[[139 127 113 116 113 122 122 125 129 147]
 [143 100 108 131 130 109 115 137 104 136]
 [120 135 127 128 137 122 124 118 119 127]
 [127 118 116 102 116 119 137 127 117 113]
 [137 130 112 116 148 137 116 145 108 139]
 [130 131 123 136 124 117 137 128 130 137]]
:
[[129 147 139 127 113 116 113 122 122 125]
 [104 136 143 100 108 131 130 109 115 137]
 [119 127 120 135 127 128 137 122 124 118]
 [117 113 127 118 116 102 116 119 137 127]
 [108 139 137 130 112 116 148 137 116 145]
 [130 137 130 131 123 136 124 117 137 128]]

[[133 140 130 141 137 125 128]
 [124 149 130 141 137 125 128]
 [133 149 140 150 137 125 128]
 [133 140 130 150 128 134 137]
 [133 149 130 150 128 125 137]
 [124 149 131 150 128 125 137]
 [124 149 140 150 137 125 137]
 [124 140 140 141 137 125 128]
 [133 149 140 150 137 125 128]
 [133 140 140 141 137 134 128]
 [133 149 130 150 128 125 137]
 [124 140 130 141 137 134 128]]
:
[[125 128 133 140 130 141 137]
 [125 128 124 149 130 141 137]
 [125 128 133 149 140 150 137]
 [134 137 133 140 130 150 128]
 [125 137 133 149 130 150 128]
 [125 137 124 149 131 150 128]
 [125 137 124 149 140 150 137]
 [125 128 124 140 140 141 137]
 [125 128 133 149 140 150 137]
 [134 128 133 140 140 141 137]
 [125 137 133 149 130 150 128]
 [134 128 124 140 130 141 137]]

[[135 119 133 147 144 129 101 114 136]
 [127 127 130 128 126 133 127 129 123]
 [148 133 130 126 138 132 124 117 135]
 [131 134 127 130 129 121 134 129 136]
 [130 131 130 128 130 126 125 124 126]
 [133 122 131 134 143 137 130 127 131]
 [128 124 126 125 129 126 126 126 129]
 [129 133 130 131 128 127 130 129 129]
 [126 126 129 127 127 132 123 125 122]
 [133 134 134 134 123 128 130 130 126]]
:
[[114 136 135 119 133 147 144 129 101]
 [129 123 127 127 130 128 126 133 127]
 [117 135 148 133 130 126 138 132 124]
 [129 136 131 134 127 130 129 121 134]
 [124 126 130 131 130 128 130 126 125]
 [127 131 133 122 131 134 143 137 130]
 [126 129 128 124 126 125 129 126 126]
 [129 129 129 133 130 131 128 127 130]
 [125 122 126 126 129 127 127 132 123]
 [130 126 133 134 134 134 123 128 130]]

[[147 121 130 136 148]
 [106 132 145 119 126]
 [140 142 107 119 127]
 [146 127 116 140 144]
 [113 128 130 119 105]
 [135 128 118 137 102]
 [154 122 127 119 121]
 [156 124 130 132 123]]
:
[[136 148 147 121 130]
 [119 126 106 132 145]
 [119 127 140 142 107]
 [140 144 146 127 116]
 [119 105 113 128 130]
 [137 102 135 128 118]
 [119 121 154 122 127]
 [132 123 156 124 130]]

[[118 125 150 119 145 127 119]
 [141 129 102 137 112 127 133]
 [101 131 143 107 138 127 113]
 [ 99 134 137 106 134 127 112]]
:
[[127 119 118 125 150 119 145]
 [127 133 141 129 102 137 112]
 [127 113 101 131 143 107 138]
 [127 112  99 134 137 106 134]]

[[154 123 117 128 143 107 101 130 133 111 129]
 [103 139 126 117 117 144 146 134 132 136 127]
 [122 133 136 131 133 139 140 118 109 146 119]
 [112 140 131 123 131 144 145 122 112 147 119]
 [153 133 109 121 152 109  99 130 127 115 121]
 [112 133 137 129 123 143 146 123 118 144 124]
 [152 137 107 118 156 110  99 129 124 117 118]]
:
[[111 129 154 123 117 128 143 107 101 130 133]
 [136 127 103 139 126 117 117 144 146 134 132]
 [146 119 122 133 136 131 133 139 140 118 109]
 [147 119 112 140 131 123 131 144 145 122 112]
 [115 121 153 133 109 121 152 109  99 130 127]
 [144 124 112 133 137 129 123 143 146 123 118]
 [117 118 152 137 107 118 156 110  99 129 124]]

[[141 144 107 124 134 114 120]
 [137 123 135 141 126 134 133]
 [114 115 144 130 125 147 131]
 [141 132 125 138 133 130 123]
 [134 120 136 140 121 133 137]
 [124 118 134 135 117 135 136]
 [128 119 136 137 118 134 137]
 [142 142 110 128 134 118 120]
 [134 119 136 139 120 133 139]]
:
[[114 120 141 144 107 124 134]
 [134 133 137 123 135 141 126]
 [147 131 114 115 144 130 125]
 [130 123 141 132 125 138 133]
 [133 137 134 120 136 140 121]
 [135 136 124 118 134 135 117]
 [134 137 128 119 136 137 118]
 [118 120 142 142 110 128 134]
 [133 139 134 119 136 139 120]]

[[122 125 124 150 136 117 132 127 135]
 [120 125 124 150 136 115 132 126 135]]
:
[[127 135 122 125 124 150 136 117 132]
 [126 135 120 125 124 150 136 115 132]]

[[128 129 129 125]
 [155 108 155 134]
 [130 129 130 127]
 [130 129 131 125]
 [127 130 129 129]
 [122 128 155 126]
 [123 127 127 129]
 [130 127 129 129]]
:
[[129 125 128 129]
 [155 134 155 108]
 [130 127 130 129]
 [131 125 130 129]
 [129 129 127 130]
 [155 126 122 128]
 [127 129 123 127]
 [129 129 130 127]]
